One turning vector, and how many ticks it has turned:
The counts run from 0 to 467.
[  7  17  -2  -3  17  16   6  11   0 -16  -3 -25  12 -12  -5  15  -5  -6
 -36  -2  -8 -10  19  -8 -50 -15  34 -40  -7 -20  -9  27   2   6   6 -16
  20  -2 -16  18 -26  16  18 -13   2  -7 -18  22 -35 -14  14   0  16  25
  -3  -8 -11  23 -12   9   3  -5  -8   9   0  -7 -24  18   4  14  -5 -10
 -12  13   8  12  -7   2   4  10  -8  20   9  13  25] : 374
[  5  44 -10  -1  32   0 -15 -12   2   3  20   2  29   3  11  13 -13 -19
 -10  -2   0  -6  19 -13 -16   4  41  -3   5 -12  10  -3  -9  23  -5   4
   1   8 -19  23 -10   4  23 -15  -1  -6  11  18  -6 -23  20  -4   1 -16
  13  15   1  26   6  20   3   6  10  26   7  14   6   9   1  33  -4   1
   2  34  -4  33  12 -15  21  -3   1  26  -5 -18 -38] : 157
[-16  14 -10 -15   8  20   8  16   5 -22   3 -32  14 -15  -4  -1  -1 -22
  -7  -2  14 -22  16 -27 -28   0  23 -30  -6 -24  -6  21  20  24   8   0
   3  -1 -22  20 -17   9  24 -18   2 -28 -31  24 -33   3   8 -19  25   8
  -4   2  -2   4   8  13  -7 -23 -16  29  -1  -8 -16   9   6  -5  13 -30
  15  -3  23  12 -10  12 -18  -5  -5  19 -13   4   8] : 387
[ -1  29   7 -19 -10   1   9 -24   6 -15   3  -3  23   5  17  -8 -14 -14
 -13  31 -19 -11   8  -9  19   7  36   9   3 -17   7  16  -8  31   5   6
  20   3 -11  24  -1   4  26 -12   1   0   5 -10   1  23  22 -10   8 -43
 -24  -9   2  -9   2 -16  -3 -11 -15   1  -8  24  18  -2  12   9 -19 -24
  -5  20 -13  30   8  -8  18   1  26   5 -18  12 -10] : 328
[ -1  15   7   7 -11  11  16   1  15 -44   1 -23   5 -12   3   8 -14 -16
 -13   4   3 -35   1 -10 -17  10  46 -21   8  -6  -9  -7  -3   0   6   1
   7  16 -43  21   8   3  42  15 -14  -3 -23  15 -22   5  27 -15   4 -16
 -26   1  -9   2  -7  -4   6 -11 -10   9 -10   8   0  24   8  12 -19 -26
 -26  14   8   9  11   5  -4   7  14   4  -1  28  10] : 200
[ -6  19  -8 -34   5  10   0  -8  -7  21  11 -18  21 -12  21  -5 -14 -19
  -8  25  -4   7  12 -27   9   7  41   8  17 -23   6  37 -14  34  -1   3
  17 -16  14  12 -33  -1   4 -37 -14 -14 -10 -18  -7  22  12  -6  16 -22
 -13   1  10   6 -14  12 -10  -7 -23  14 -20  17  -4  -1   9   5  -7 -27
   2 -11   1  27  -6 -15  20   0   2   9 -12  13 -11] : 115
[  4  43   6   6   0   9  -4 -23   8   1  25   4  30  -9   3  12 -16   4
 -10   7 -23  -1   1  -6   3  22  27  -7  14  -6  11  19  -9  30 -11  25
  -7  -2  -3  24  21  15  32  -5   0 -17  -3  17  -7  15  24 -30  19 -21
  -6  15 -12   6  -3  16  -3 -12   6  19 -18 -10  25  12  23  32  -8 -16
   6   8   9  17  12 -23  14 -19   2  14  20   5 -20] : 168
[  3  48   1 -34  10   8 -15  -2   6   5  14  -1  21   9  29  -8  -3 -10
   9  12   4 -11  12 -28  17   0  24  16  10 -21  17   6   4  33  -6   8
   2   0   2  20 -10  21  20 -24 -12 -14  -8  -4  -5  14  32 -12   4 -36
  -9  11   0   7   7   2  -5  10   1  31 -10  14  -3  13  10  13  -3  -6
   8   2  -1  18  19   0   1 -15  25   0 -10 -21 -35] : 422
[  2  33  -5 -29  16   9 -14  22  -7  -4  11 -19  23   1   0  13  -3  -8
  -2  -3  -1 -12  10 -12 -24 -26  27  -5   2  -7   0  18  17  19   8 -16
  -1  -1  -5  16 -24  18  15 -21  -2 -27  -7  23 -15 -13  21  -7   3 -10
   7  -9   1  17  -5  26  -4  -8   9  35  18  10 -17  16   6  13  -7 -24
  10  15   8  11   9   5 -12 -14  -1  26 -11 -34 -24] : 398
[  8  31   2 -22  14   4 -14  21  -7   4  22 -18  27 -16  10   0  -2  -4
  -2   4 -14  -8   9 -12  -6  -3  37   9  10  -9  11   8  -2   8 -17  11
  -6   6 -10   6   7  19  35 -18 -11 -41 -18   4 -16  11  16 -12   0 -16
  -6  -3 -20   7 -20  31  -2  -1   5  32 -17   8 -12  20  21  13  -1 -28
  13 -12   2  -1  22   5   1 -15   9  33   6 -23 -21] : 410
[ -9  34   9 -22  -8  10  -1  17  14 -22   7 -35  23 -12   2   1 -14 -14
  -3  16   5 -25  22 -10   3   1  13  -3 -11 -10  -1  10  16  24   3  11
   4  28 -27  18  19   4  34   0  -9  -9 -18  -4 -27  18  31 -11  16 -25
 -20 -26   1  -7 -10  -9  -7  -4  -1  32  -8   6  -7  24   3   9 -15 -32
  -1  12  -3  18  13  -3 -14 -16  29   6 -20 -13 -22] : 53
[ -6  37  13  -5 -11   1   2 -39   6 -13  17  -6  26   0  11  -6 -18 -13
  -9  20  -4 -12 -16 -21  11  20  35  15  16 -12  16   6 -16  17  13  15
   8  14 -15  27   3  -4  16  -1   4  -1  -8   8  11  33  18 -14  12 -28
 -30   5   4 -10  11 -11  -3   0 -21  11 -19   6  25 -10   9  19 -17 -14
 -15  22   2  24  13 -14  23   5  17   0  -3  11  -5] : 446
[  8  39  -1 -28  14   1 -17 -10  -2   1   7  -3  19  16  -4  11  -4   3
  -7   4  -6   8  -6 -24 -10  -9  33 -13  25  -5  17  21   4  20   9  -1
   4   8   2  25 -15  22   9  -7   5  -7   4  27   3 -11  22 -26  11 -24
   4  14  -3  27  17   9   3 -23  -1  19   6   9  11   0  13  16  -4   0
   5  24   3  25   6  -3   7 -31 -12  19  -3 -21 -25] : 155
[  0  36  10   3 -12   3   5 -13  15 -33  14 -30  21  -3  -1 -10 -10 -19
 -23   9  -2 -32  -3  -4  -6  11  34  -4 -13 -12   0  -6  -2  -5   2   6
  -4  26 -33  26  -5   2  26   8  -2  -4 -26  18 -19  23  19   7   1  -4
 -24 -12  -3  -7   1 -14   6  16 -15  17 -16  -6  -3   9   3  24 -17 -25
 -26  20  12  18   7  13   5  25  26   1   7  14   6] : 321
[ -3  45  11 -27  -7   7  -6   1  13  -9  22 -24  26   3   7 -10 -16 -13
  -4   7   4  -4   2 -26  11  15   3   3  -7 -24  18  20   2  10   3  17
  10   8  13  34  -4  17  14 -15   1  -3 -25  22 -18  34  26  -5  23  -9
 -21   6  -2 -13  14 -12 -13  12  -7  26 -12 -23   0  -6   4  30   1 -24
   5   5  23  16  14   7   3   3  28  -9   8  -5 -15] : 297
[  1  32   9   1   6   8 -13 -13  -4   8  25  -5  28  -9 -15  10  -9   2
   5   2 -13  -1 -14 -19 -11  19  43   3  33  -1  23  14 -13  11  -9  17
  -7  12  -8  19   4   8  36  -6  -9 -25 -10  14  -2  16  22 -28  10 -23
   2  11 -12   9   5  21   4 -13   0  24 -25  -4  13  12  21  13  -5  -3
  -5  14  17  17  17  -5  13  -9 -12  24   9   0 -24] : 288
[  8  26   0   0  -7   0   0 -20  -6 -14   7  -8  15  -2  17   8  -8   1
 -18  18 -17  -8   2 -11   5  16  50   4  28  -9   9   7 -26  -9   1  13
  14  13 -21  15   1   9  30   0 -10  -4  -4  -7   1  16  27  -3  -3 -35
 -15 -19 -12  -1 -14  -7  20  -1  -3  16  -8  21   3  20  31  22 -23 -15
 -21  25 -12  16  21   7  12  -3  16  14  -5  15   3] : 196
[  9  41  -2 -23  27   9  -9  -6  -6  16  13   7  21  10  -1   3  -2 -12
 -12   6   3   7   4 -30 -16  -7  21 -11   8 -12   9  25  19  41   7   2
  17 -16   8  24 -13  20   9 -31  -5 -19  -2  17  -7  -2  15 -22  19 -19
   7  21 -10  21  13   8  -8 -27   1  15   1   0   0  -7  13  15   6  -4
  22  12  10  30   1 -18   8 -19  -7   6  -2 -14 -24] : 274
[-13  36   2 -27  -8  13 -10   2   3  -7  19 -27  21  -6 -11 -13 -15 -26
   4  -6  13 -15  -3 -33   3   8   5   7   1 -25  14   6  14  10   5  22
  -2  21  -9  32  -3   0  20  -3  -9  -8 -37  23 -13  30  26  -6  21  -9
 -19   3   7 -12  20  -9  -2  13 -12  37 -17 -18   0  -2  11  17   0 -25
  -2   0  17   7  10  14   0   4  15 -14   6   3 -17] : 296
[-14  11  -8 -22   9  13  16   3  19 -20 -11 -20   2 -15  -1  14 -19 -26
 -19   1   9  -8  27 -26 -21   4   5 -39  -1 -35 -12  28  16  19  14  -3
  40  -2   4  22 -36  13   0 -16  -7  13 -22  10 -33  -6  24  -1  29  -2
 -10  12   9  21  -3 -18  -4  -4 -15   0  -6  -1 -23   0  -7  10  -3 -20
  -9  13   7  25  -8 -11   8  18   6  -6  -5  26  14] : 362
[-11  11  -5 -26  14   7  -2  10   1  -5 -10 -23   4  -5 -10  19  -2 -23
  -6   6  18   2   6 -37 -32  -7  19 -23   5 -19  -7  29  28  13  13 -11
  27  -7   4  27 -42  24  -8 -19 -14  -1 -24  17 -28  -1  21  -9  27   4
 -10  13  -4  10   8  -8   1 -14 -10  15  -9  -7 -25  -3   8   9  19 -16
   2  11   6  14  -8  -5  -7   7  -1  -4  -5  20   8] : 243
[ 18  36   8 -28   5 -14 -21 -22  -8  12  -4 -10  22   3   7  29 -14   6
  -9  18 -16  20  -3 -25  -5  -9  26  13   8   1  11  30  -4  13   5   4
  17   3   9  18  -5   7   4  -8  -4  13   0  -4  -8  12  39   7   5 -34
 -15 -13  -8  -1   5 -15  13  -7  11  10  -7  13   4  14  13  29  -4 -20
  -8  35 -22  29  26 -19   7  -3  26   3  -2   6 -14] : 460
[-16  17  -8  -4  14   6   5   9   3 -11  11 -18   8 -10  -5 -10  -3 -37
  -8   7  16 -16  19 -32 -27   8  17 -31  -7 -31   1  22  17  23   0   3
   5  -5  -9  32 -17   7  15 -25  -5 -24 -16  15 -26   5   5  -2  32  11
  -4  19   7   4  15  12 -13   3 -24  15  -8 -18  -8   0  -1   4  13 -25
  18  -1  23  14 -10  -3 -12  10  -9  -3  -6  10   0] : 388
[ -7  22   1   6 -11   8   8   2  10 -29   5 -31   7 -19   4  12  -7 -25
  -2   8   3 -18   2 -19  -6  10  29 -13   0 -17  -4   2   8  -3   1  18
   4  18 -34  24  12   0  38   8 -15  -3 -33   6 -23   6  25   9  13 -12
 -19  -2  -5 -12   8 -14  14  11  -8  18 -19   1  -5  16  10   2  -5 -34
 -15  28   4  12   4  12 -12  21  20  -6 -15  32   6] : 201
[  1  36  14  -3  20  -4  -3   9  21 -26  -6  -5  19   0  15  27 -13 -11
 -11  -8   3 -23  18 -15 -22  -5  12 -21  -8 -12 -10  -7  11  15   1   4
   9   9 -14  17  -1  25  18   6  -9  14 -25  14 -22 -17  35   2   3 -13
  -8  13 -16  12   3  -5   4  18  14   9   0  -6 -12  21   0  36 -13 -10
  -9  39  -9  21  25  -8  -2  -4  18  -6  10  18 -19] : 187
[  9  46  15 -22 -22   4 -15 -11  -5   0  26 -15  33   6 -17  -3 -17   5
 -19   1 -16   4 -23 -13  -9  12  29   0   5   1  26  33 -13   3   3  13
  -9  15   7  30  12   7  23  -3  15 -15  -5  32  -4  29  23 -15  10 -12
 -11 -12 -14  -3  -4  -3   5 -12  -3  29 -10 -19   6   4  19  30  -6 -19
  -5  18   8  19  10   2   8  -8   6  15  16 -11  -6] : 166
[ 10  49  18 -10 -22   1  -3 -19   5  -9  31  -5  27   5  -5  -4 -23   5
 -23  16 -15   7  -2  -9   2  21  25  -2  -9 -10  17  28 -13  21   2  20
   4   7   1  29  20  12  28 -10   8 -11  -3  15 -10  27  20 -12  17 -12
 -18 -16 -12  -8 -15 -16   0  -8   3   8 -15 -12  12   0  21  26  -8 -25
  -3  10  -3  27  14 -16  19 -14  14   1  10  -5  -1] : 47
[  1  40   9  12  11   5   0  -6  12 -29  17  -6  30 -10 -14  18 -20 -17
 -13   1   0 -12   6  -7 -28  12  21 -32 -14  -6   6   6   3   5   6  18
  -3   9 -19  32  13  14  32   8   1  -8  -7  37 -20   3  22  -5  29   8
 -13   4 -18   4   8  -5   6  12  10  17 -10 -30  12  11  13  34   5 -12
 -11  31   9  20   9 -16   5  12   3   2  19   7  -7] : 43
[ -3  31  -3 -44  10  -1 -13  16   7   4   0 -43  22  -2 -13   4  -4 -21
 -10  -7   8  -6  -7 -25 -28 -25  19  -3   2  -8   2  31   9   3  -1  -9
  18   7  11  17 -42  11  -7 -11  -5 -11 -20  30 -21   5  19  -2   6  13
 -16   0  -2  15  15   0  -4  -7 -11  25   2  -3 -35  -6  -3  22   1 -22
  -9   8   9  23  -1  12  -2   8   7   2   3 -12  -9] : 3
[  5  54  -6  -9   5   2 -14  -8   0   3  17 -11  32  -3 -17  -4 -16 -24
 -10  -8   1  -9 -11 -13 -26   5  28   1   4 -14  17   8  -3  -5  13  11
 -14  22  -3  28 -12   4   5 -12   9 -22 -15  39  -5  11  13   4  11  17
  -2  -3   0   8   2   4   8  15  -1  28  -2 -27  -5   4   8  30  -3  -6
  -6  15  18  17  17  10  10  29  -4   5  20  -5 -16] : 283
[  0  30   7 -21 -15   1  -6 -23  11   0  14 -15  24   2   1 -12 -12  -6
  -1  23  -8 -10 -16 -26  18   1  45  16  17   2  18  15  -7  10   9   4
  12  15  -7  21  -6  -1  27   0   3  -3  -6   1   7  29  19 -22   2 -43
 -33  -8   2  -9   5  -8  -1 -19 -20  17  -7  22  12  -8  19  10 -15 -24
 -13  14  -4  19  11  -1  10 -10  23  10  -7   7 -13] : 447
[ -3  12   1 -18   8   9   8  -7  23 -29  -7 -13  16   6  18  10  -3 -10
 -25  19  -9 -19  25 -14  -5  -9  37 -12  10 -11  -9   8  12  25  25 -19
  21   5 -18  17 -15   4  22  -7   2   2 -15  -9 -15 -14  30 -12  10 -36
  -3   6  -2   9  -8   4  -1 -24  -7   4  14  29  -1  10 -12  10 -28 -21
 -19  34 -19  24   2 -12   6 -12  24   9 -26  10  -2] : 211
[ -2  28  12  -3   4  -2  -6 -20  16 -13 -11   4  18  -2  -7  23 -23 -19
  -9  11   6 -11  -9 -28 -20   2  20  -9   1 -12   5  24  -4  22  27   9
  14   6   5  29 -24  12 -10  -1   0  20 -16  23  -2  10  32   0  17 -14
 -14  18   2   1  27 -21   1  -8  -6  -1  -5  -7  16  -7  -6  36 -11  -6
 -12  44  -5  29  21 -28  15   8  12 -15   9  32  -9] : 457
[  4   6   1 -13  13   9   4   3  -7  -9  -6 -23  11 -21   3  36  -1  -5
 -16  18 -11   0  12  -6 -27  -4  50 -15  17   7 -11  19  -3  20   9  -8
  11  -6 -22   6  -7   9  24  -3  -9 -16  -6 -10 -31 -10  11  -7   6 -21
  -6   2 -32  13 -22  24  10 -15  10  12 -10  19  -8  27  21  12  -6 -36
  -1  25 -14  19  13 -17   8   6   6  25 -12  17   6] : 224
[  0  14  22 -22 -33  11  10  -6  13 -33  -5 -23   9  -3  -6  -1  -9  -3
 -23  24   1 -12  -9 -31  -2   7  27 -11  -5 -12  11  23   9   6  17   6
  17   5 -13  32  -9  15  14  -2   8  -1 -25  21 -14  23  18 -13  25 -15
 -27 -10 -11 -10   6 -27   1 -17 -18   9  -8   4  -1  -8  18   6 -17 -25
 -18   5   0   9   5   0  -8  -1  25 -16  -1  27  23] : 204
[  8  24  -7 -18  12  -1  -3  20  -6   0   4 -36  17  -8  -8   8  -4  -5
 -19  -1  -4  -2  -4 -12 -34 -13  40 -18 -12 -10   1  19  10 -10 -12  -2
  11   3 -12  15 -26  19  23 -18 -13 -24 -18  23 -36   0   9   9  12  17
  -2 -17 -10  19 -15  16   9  -5  -5  29  -8  -3 -29  17  17   9  19 -22
  -2  -3  10  15  -5  12  -4   9   7  24   7  -7   9] : 254
[ -8  26  11  -8 -17   5  -4 -19   2 -16   5 -11   3  -1  -2  -1 -12 -20
  -4  18   6  -8 -19 -34   2  20  33   2  23  -9  12  14   7  20  11  19
   1   5 -12  35  -1  -8  26  -1  -2  -2 -19   4   5  24  28 -24  26 -34
 -32   2  -8  -6  24 -23   1 -14 -12   9 -20  16  22  -3  21  -2  -3 -13
 -10  28  -1  17  14  -7   0   0   7  -1  -7  23  -2] : 326
[  6  10  -5  -5   4   6  -2 -16 -23   5  -7  -4  10  -4   9  20  -8 -12
 -26  32 -14  11  -9 -21 -30   6  63  -1  34  -6  13  23 -27   8  15  -5
   5  -2  -1  22 -38  -7   6 -22   9 -13  -9  -3  -6   7   9   8  11  -6
  -5   0 -18  15 -21   4  15 -17 -16  -1  -9   5   8   6  30  12  -4 -12
  -9  22  -6  24  10  -7  25  29 -14  23  -7  22   7] : 101
